Here are some numbered points:
ndarray[-3.31  0.94  0.30 -0.54 -2.56 -1.02  0.98 -0.21 -1.01  0.09 -0.84 -1.91 -0.17  1.98 -1.66  0.42 -2.51 -1.07  0.67 -0.29 -0.21  1.82  0.32 -0.83  0.47 -0.11 -2.01  1.93 -1.37 -0.18 -1.16 -0.62 -0.31  0.94 -1.00 -2.59  1.20 -1.38 -0.73  0.90  0.91  1.12  2.92 -0.12  3.19  0.47  2.15 -2.39] 0
ndarray[ 2.14 -0.01 -0.20  0.95  1.75  0.27  1.30 -0.24 -0.33 -0.02 -1.75 -0.58  0.26  0.14  3.11  1.66 -1.48 -0.33 -0.37  0.20  0.63 -1.67 -0.68  1.84  1.36  1.81  1.28  0.98  0.09 -1.73  0.80  0.47 -0.95  0.73  1.73  0.24 -0.86 -0.72  0.59 -1.82  0.92 -0.48 -0.84  0.54  0.76 -0.18 -2.29 -0.19] 1
ndarray[ 0.26 -0.56  0.27  0.62  1.02 -0.81 -1.04  0.32 -0.37 -1.17  0.80  0.93  0.42 -0.92 -1.75  0.12  1.66 -0.53 -0.05  0.22 -1.59  0.53 -0.45 -0.04 -2.38 -1.67 -0.42  0.73  0.89 -1.30  0.04  0.08 -1.04  1.23  0.24 -1.14 -0.01  0.09  1.10  1.48 -0.75  0.49 -1.48 -0.25 -1.03  0.10 -0.24  0.43] 2
ndarray[-3.23  0.21  2.19 -0.92 -0.73 -1.29  0.24 -1.51 -0.15 -0.44  0.13 -2.04 -1.31  2.30  1.32 -1.49 -0.80 -0.49 -0.35  0.01  0.08  0.14  0.66 -0.97  0.37 -1.34 -1.16  0.60 -0.17  0.37 -0.23 -0.91 -0.64  0.10 -1.25 -1.39  1.43 -1.61 -2.57  0.52 -0.10  0.16  0.49 -1.49 -0.66 -0.10  0.84 -1.46] 3
ndarray[-1.76  0.35  1.35 -0.45 -0.63 -1.57  0.81 -2.21  0.43 -0.60  0.25 -0.49 -0.83  2.09  0.10 -0.23 -1.00 -1.89  0.29 -1.81  0.15  0.35 -1.76 -0.31 -0.35 -0.19 -0.96  1.16  0.60  0.52 -0.56  0.14 -0.19  1.33  0.11 -0.73  0.20 -1.79  0.14 -0.15 -1.59  0.08  0.42 -1.28  0.20 -0.81  1.48  0.67] 4
ndarray[-1.55  0.50  0.71 -0.54 -1.64 -0.21  0.39 -1.09 -0.66  1.83  0.18 -2.20 -1.38  2.51  2.35  0.01 -1.40  1.48  0.29 -0.74  0.11 -0.15  0.03  0.24  0.21 -0.46 -0.38  0.56 -1.76  0.43 -0.06  0.35 -0.10 -0.97 -0.72 -0.87  0.35 -1.70 -1.59 -0.77  0.56  0.16  0.72 -0.95  1.02  0.53  0.95 -2.20] 5
ndarray[-1.46  1.14 -0.03  0.44 -0.30 -1.76 -0.39 -1.07  0.31 -0.66  1.70 -0.19 -0.69  0.65  0.59 -0.49 -0.68 -1.12 -1.12 -0.19 -0.67  0.38 -0.28 -1.01  0.31  0.71 -0.39  1.80 -0.23  0.40  0.00  0.10 -0.07 -0.52 -1.24 -1.30 -0.46 -0.69 -1.45  0.23  0.22 -0.47  1.19 -1.64 -0.32  0.05  1.39 -0.02] 6
ndarray[-1.63 -0.79  1.39 -1.44 -0.79 -1.11  0.20  0.18  0.15 -0.51  1.72 -0.61 -0.81  1.99 -1.16  0.33  0.61 -0.53  0.16 -0.13  0.28  1.73  0.92 -0.28 -0.11 -0.81 -0.98  1.21 -0.34 -0.33 -1.38 -0.02 -0.85 -0.54 -2.39 -2.76  0.93 -0.11  0.39  0.53 -0.47  0.77  0.66 -0.84  0.85  0.72  2.10 -0.50] 7
ndarray[-1.81  0.17  0.39 -1.93  0.91 -0.89 -0.66 -2.08  0.50 -0.77  1.55  2.09  0.16 -0.41 -0.54 -1.42  2.51 -1.44 -0.46  1.40 -1.16  1.57  0.38 -0.25 -1.51 -1.46 -0.43  1.84  0.68  0.89 -1.71 -0.25 -2.07 -0.35 -2.64 -1.38  1.56 -0.23  1.17  3.01 -0.34  1.36  0.84 -1.88 -0.61  0.02  1.00  1.25] 8
ndarray[ 0.02  0.66  1.05 -1.43 -0.86  0.48 -0.61  0.42 -2.60 -0.29 -0.35  0.01  0.13  0.21 -0.32 -1.81  0.59 -0.36  0.29 -1.62  0.04  1.49  1.42 -0.99 -0.73 -0.09 -0.88  1.41 -0.22  0.02  0.10  0.45 -0.37 -0.25 -0.71 -0.69 -0.65 -0.72 -0.13 -0.43 -0.31 -0.39  0.27  0.18  0.83 -0.63  0.64  1.56] 9
ndarray[ 2.13 -0.85 -0.18  2.30  1.34 -0.55 -0.34  0.47  0.74  0.22 -0.63  1.43 -1.14 -1.50  0.29  0.43  0.16  0.08  0.02  0.16  0.49 -1.33 -0.54  1.32  0.26  0.43  1.11 -2.24  0.43 -0.04 -0.23 -0.60  0.15  0.44  0.69  2.04 -0.21  2.31  1.02 -1.50 -0.97  0.08 -1.77  0.96 -1.30 -0.87 -1.27  0.79] 10
ndarray[-1.20  0.76 -0.71 -0.01 -0.40  0.52 -1.51  0.44  1.36  0.73 -0.45 -0.65  0.31  0.96  0.11  0.38 -1.31 -0.08 -1.36 -0.65 -0.57 -0.31  0.28 -1.36  1.40  1.07  0.05  2.25 -1.05  0.49 -0.25  0.86  0.01  0.31 -3.34 -0.11  0.16 -0.69 -1.60 -0.07 -0.03  0.55  0.01 -0.16  0.79  0.22  0.55 -0.41] 11
ndarray[-0.03  0.39 -1.11 -0.02  1.30  0.70  0.45  0.11 -0.11  0.28 -0.43 -0.10 -1.53  0.49  0.85 -0.03 -1.37  0.05  0.67 -0.11  0.59 -0.96  0.49  1.61 -0.41 -0.32  1.19 -0.05 -0.35 -0.07  1.12 -0.31  0.87 -0.01  1.84  0.55 -1.41 -0.35 -0.43 -0.04  1.31 -1.13  1.74  0.28  0.36  0.60 -0.45 -1.43] 12
ndarray[ 4.11 -0.63 -1.92  1.22  1.73  2.27  1.46  0.74  0.47 -0.72 -0.64 -0.25  0.29 -0.89  0.44  1.48 -1.56  1.16  1.42  0.16  2.18 -1.57 -1.00  1.63  0.80  1.34  0.35 -1.52 -0.45 -1.43  0.44 -1.43  1.09  1.20  2.98  1.76 -1.25  0.65  1.16 -2.12  0.22 -0.04 -1.30  2.52  0.19  0.31 -1.73 -0.41] 13
ndarray[-0.57 -0.15  1.59 -0.34  0.00  0.73 -0.20  0.52 -1.20  1.93  0.01  0.61 -1.05  0.50 -0.32 -2.65  0.90  1.47  0.12 -0.42  0.35  0.98  0.33 -1.51 -1.07  0.11  0.61  0.22  0.15  0.37  0.71 -0.29 -1.05  0.30 -1.09 -0.86 -0.66  0.85 -1.02  0.26  0.50 -2.22  0.34 -1.27  0.26  0.40 -0.45 -1.17] 14
ndarray[ 2.07  0.48 -2.08  1.01  1.53  1.06  1.76  1.89  0.11 -1.00 -0.57  0.13  1.29 -1.09  2.15  0.88 -1.05  0.93  1.20 -0.61  0.37 -2.33 -0.10  3.47  0.13 -0.22  0.04 -1.25  0.73 -1.80 -1.05 -1.53  1.76  0.33  3.44  3.11  0.13  0.91  3.14 -2.25  0.41 -1.76 -0.96  2.27  0.99  0.33 -3.41 -0.24] 15
ndarray[ 0.11 -0.81  0.41  0.22  1.25 -0.51 -0.29 -0.21  0.00 -1.74  0.78  1.76  0.98 -0.14 -0.57 -1.72  1.08  0.01  0.53  1.03  0.01  2.27 -0.03  0.24 -1.07 -0.55 -0.83 -0.03  0.70 -0.13  0.26  1.12  1.08  0.32  0.13 -0.35  1.26  0.68  0.45  1.52 -1.80  1.07  0.12 -0.60  0.21 -0.10  1.43  1.68] 16
ndarray[-0.23  1.35 -1.20 -0.10 -1.52 -0.70 -0.37 -0.24  1.63  1.02 -0.63 -2.34  1.23 -0.74  0.51  1.03 -0.36  1.21 -0.57  0.85  1.23 -0.65  1.46  0.10  1.10 -0.20 -0.50 -0.83 -1.40  0.03  1.51 -0.14  0.15 -1.81  0.13 -1.05  0.07 -0.28 -0.23  0.72  0.12 -0.30 -0.79 -0.10  0.10 -0.24  0.71 -0.50] 17
Which five points above are nearest to each new point, looking only along the 5 directions in which the numbered points spread most? Their numbers follow each, nearest first.
ndarray[-0.14 -0.65  0.81  0.89  0.50 -0.59 -0.88  1.73 -0.34  0.85  0.45  2.64 -1.47 -1.69 -0.82 -1.54  0.05  0.17 -1.15 -0.30  0.88  1.14  2.05 -0.73 -0.74 -1.30 -0.57 -0.65  1.00  1.76 -0.12 -0.86 -0.52 -0.27 -0.59  0.66 -0.23 -0.19 -1.19  0.83  0.71  0.17  2.12 -1.05 -1.92 -0.68  1.67  1.48] 9 14 2 16 6
ndarray[-0.29 -0.74  0.54  0.53  0.28 -0.12 -0.80  0.03 -0.34  0.29 -0.27 -1.07 -0.25 -0.41  0.33 -1.23 -1.34  0.61  0.12 -1.02 -0.42 -0.48  0.74  0.38 -0.04  0.74 -1.09 -0.45 -0.07 -0.66  0.82  0.36 -0.76  0.49 -0.78  0.81 -0.77  0.21  0.17 -0.39  0.88 -1.40  0.58 -0.02  1.35  1.57 -0.10 -2.15] 12 9 14 5 11
ndarray[ 0.56 -0.79  0.39  0.16 -0.24 -0.46  0.83 -0.47  0.47 -0.78  0.77  0.47 -1.01  0.77  0.84  0.07 -0.54  0.72 -0.35 -0.90  0.03  0.15 -1.00  0.12  0.92  0.24  0.79 -0.61 -0.44 -0.85 -2.30  0.50  0.81  0.09  1.92  0.45  0.29 -1.02 -0.33 -0.12  1.00 -0.31  1.04 -0.12 -1.34 -1.69 -0.45  0.00] 12 1 4 6 9
ndarray[-1.65  0.22 -0.37 -0.94 -0.40 -0.05 -0.23 -1.52 -0.54  0.33 -0.44  0.18 -0.01  0.17 -0.14 -0.33 -1.06 -0.04  0.15 -0.53 -1.47 -0.41  1.24 -0.23 -0.48 -1.18 -0.11  0.28  1.40 -0.44  0.26 -0.41 -0.60 -0.14 -0.30  0.20 -0.53  0.05  0.04 -0.60  0.84  0.65  1.17  0.43  0.79  1.12 -0.92 -1.37] 9 12 6 11 7
ndarray[ 2.21  0.80  2.68  0.74  1.53  0.60 -0.56 -0.05 -2.02 -0.88 -0.29  2.61 -0.98 -0.16 -0.64 -0.63  3.23 -1.01  0.51  0.54 -0.43  0.55 -0.26  0.26 -2.11 -0.74 -0.06 -1.04  2.57 -0.14 -1.69 -0.58 -0.37  0.99 -1.17  0.23 -0.92  0.84  0.61  1.45 -0.03  0.54 -1.16 -1.39 -1.60 -2.13 -0.27  0.99] 2 16 9 8 10
ndarray[ 0.80 -0.94 -0.85  0.32  0.41  0.98  1.45 -0.15  0.73 -0.23 -0.65 -0.17 -0.09 -1.38 -0.10  0.69  0.49  0.11  0.34  0.28 -0.53  3.01 -0.69  0.03 -1.74 -0.03  1.15 -1.02 -0.07  0.46  0.48  0.66 -0.86 -0.76 -0.85 -0.79  0.37  1.52  0.29  0.82 -0.64  0.46 -1.80  0.38 -0.13 -0.10  0.61  2.11] 2 16 9 10 17
ndarray[ 0.75  0.45 -0.19  1.29  1.53  1.78 -0.54  2.65  0.80 -1.74  0.01  1.40  0.87 -1.48  0.95  1.01  0.57 -0.34  0.35  0.45 -0.10 -1.21  0.78  0.81  0.38  0.36 -1.32 -1.08 -0.53 -0.60  0.57 -0.93 -0.16  0.52  0.71  1.08 -1.42 -0.45 -0.28 -0.56 -0.38 -0.81  0.62  0.14  0.11  0.03 -1.15  0.67] 10 12 1 2 13
ndarray[-0.24 -0.98  1.46 -1.93  0.71  0.99 -0.86 -0.53 -1.70 -0.50  1.30  1.53  0.50 -1.39 -0.13 -0.38  2.54  0.67  0.46  1.40 -1.76  2.00  0.46 -2.70 -0.05 -0.77 -0.37  1.58  0.91  1.05 -1.59  1.06 -1.00 -0.97 -1.19 -1.76 -0.49  1.51  0.66  1.75 -0.75  0.28  1.23 -0.11  0.15  0.97  2.55  0.21] 16 8 9 2 7
ndarray[-2.42  0.40  0.45 -1.11 -0.68 -0.67 -0.99 -1.75 -0.29 -0.45 -0.40 -0.55  0.64  1.24  0.15  0.28 -1.02  0.51 -0.12  0.35 -0.44  1.34  0.00 -1.03 -2.15 -0.75 -0.68  3.17 -0.16  0.59 -0.83  0.76 -0.49  1.52 -1.02 -1.76  1.60 -0.60 -1.58  0.81  0.36  1.10  1.74 -0.78  0.81  1.10  1.80 -0.06] 7 6 3 4 9
ndarray[ 0.42 -1.28 -1.18 -0.29 -0.04  0.37  1.19  1.50  1.05 -0.41  0.50  0.91  1.23  0.73 -1.01 -0.52  0.33  0.92  0.29  1.75 -0.60 -1.23  0.21  0.26  1.32 -0.56  1.66 -0.68 -0.46  1.02  0.57 -0.54  0.39 -0.59 -0.09  0.42  0.91  1.19 -0.45  0.18 -1.14  0.60 -1.54 -0.16 -1.00 -1.57  0.13 -0.26] 17 2 10 16 12
ndarray[-2.03  0.58  1.41 -0.22 -2.02 -0.30 -0.52 -0.90  0.54 -1.01  0.62 -0.59 -0.72  1.89 -0.27 -1.75  0.89  0.57 -0.01  0.97 -0.86  1.92  0.67 -1.07 -0.83  0.54 -2.48  0.36 -0.92  0.10 -0.88 -0.05  0.12 -0.85 -0.14 -0.41  1.22 -1.38 -1.07  0.65 -0.42 -0.21  0.30 -1.27 -0.33 -0.28  0.91 -0.23] 7 6 9 3 11
ndarray[-1.58 -1.30  0.26 -0.30 -0.67 -1.46 -0.80 -1.43 -0.21  1.09 -0.78 -0.95 -0.94  1.17 -0.21  0.59 -0.56 -0.57 -1.26 -0.52  0.44 -0.45 -0.88 -1.07  0.28 -0.45 -0.25 -0.07 -0.92  1.01  1.24 -0.56 -0.42 -0.05  0.19 -0.79  0.51 -2.18  0.30 -0.69 -1.15  0.97  0.81  0.31  0.05  0.51  0.44 -0.72] 6 11 3 5 4
